Named moves (each a turn or a mirror), then the moves between two rows, first move first; the first pair answered
q441:
[-2 -4 11 -8  0 -4 -1 -5 -4  0  6 -6] => [  0  -7   4  10  -2  -6   1  -3  -6 -11   4  -3]
[-14  -5   5  -1  -4   3   0  -2  -3  -2   2  13] => [-14  -4   5   0  -5   3  -1  -1  -3   0   3  13]
[  9   2  -1 -14   0   5 -12  -7   7   3  -7 -10] => [  9   0 -13  14  -3  -2  -5  -4   1 -12 -11  -4]
q899:
[  2   2  10  14  -5   0   0  -5  -6 -10  -2  12] => [  6  -4   1  -8 -14   5  -9  -1  13  -9   0   2]
[  0   1  -3   5 -16  -4  -7   6   8  -9   0   0] => [ -2   3   0  14 -12  -6  -5   5   0 -10  -1   3]
[  6  -5  -2 -10  -5   5   0  -3   5  -3   2  -3] => [ 4  0  5  6  2  2  7 -6 -9 -3  1  5]
[-7  5 -7 -1 -6  9  4 -1  3  7 -2  4] => [-6  6 -4  3 -3  8  5 -3 -1  8  0  6]
q746:
[ 4  0 -4  0  3  3 -3  8 -1 -9 -4 -8] => [ 2  2 -3  3  6  4  1  5 -5 -5 -6 -5]
[-1 -5 -1 -5  0 -2 -7  4  9 11 -1  2] => [-3 -1  2  4  6 -1  1  0 -2 13  0  7]
[ 0  3  8  8  4 -4 -4 -2 -8 -4  0  0] => [ 1 -1 -2 -8 -3  4 -6  3  7 -2 -3 -8]
[  1  -5   1   4 -12  -2  -5   3   0  -4  -3  -3] => [-1 -3 -7 -1 -6  7  8  3  0  5 -7 -2]
q647:
[ -4   2 -15 -12   6  16  15  -1   7  12  -6 -10] => [ -2  -1  -8  29  -1  -8   8   1  -8 -11  -1   3]
[ -2  -2 -10 -18   2  12   2   1  15   7   0  -7] => [ -4   0 -17  21   4   5  13   2   0  -7  -2   6]
[ -2   3   5 -19   2   4  -3  -4   4  12   1  -4] => [-3  6 -4 10 10  6 16 -3 -8  3 -1  5]

Between the rows of a pair lie 2 to 3 moves.
[ -1  -7 -24   7   7   0  13   8  12 -19  -9   3] => [ -4   0  -1 -32  15   5   5   2  13   6  -3  -5] -> q899, q441
[ -4   4  18 -12   6  -8  -6  -7  -7   9   6  -2] => [ -2  -5 -21   4  -2   1  11   2  11  -7  -3  -2] -> q441, q746, q647
[ -5   3 -18 -20  -4  10   6   2   9   9 -10  -5] => [ -4   5  13  10  -9 -17 -15   0 -14  -2   0   6] -> q899, q647
[  7  -8 -15   1  -7   5  -2   8   5  -9   2  -5] => [  7  -4   3 -15  -7   3 -13   4   1   2   6  -8] -> q746, q746, q441
[ -3  13  20  -8  -3  -9 -14  -9 -18   7  16   1] => [  0   2  -4  21 -14 -13  -8   0 -13 -20  11   5] -> q899, q441
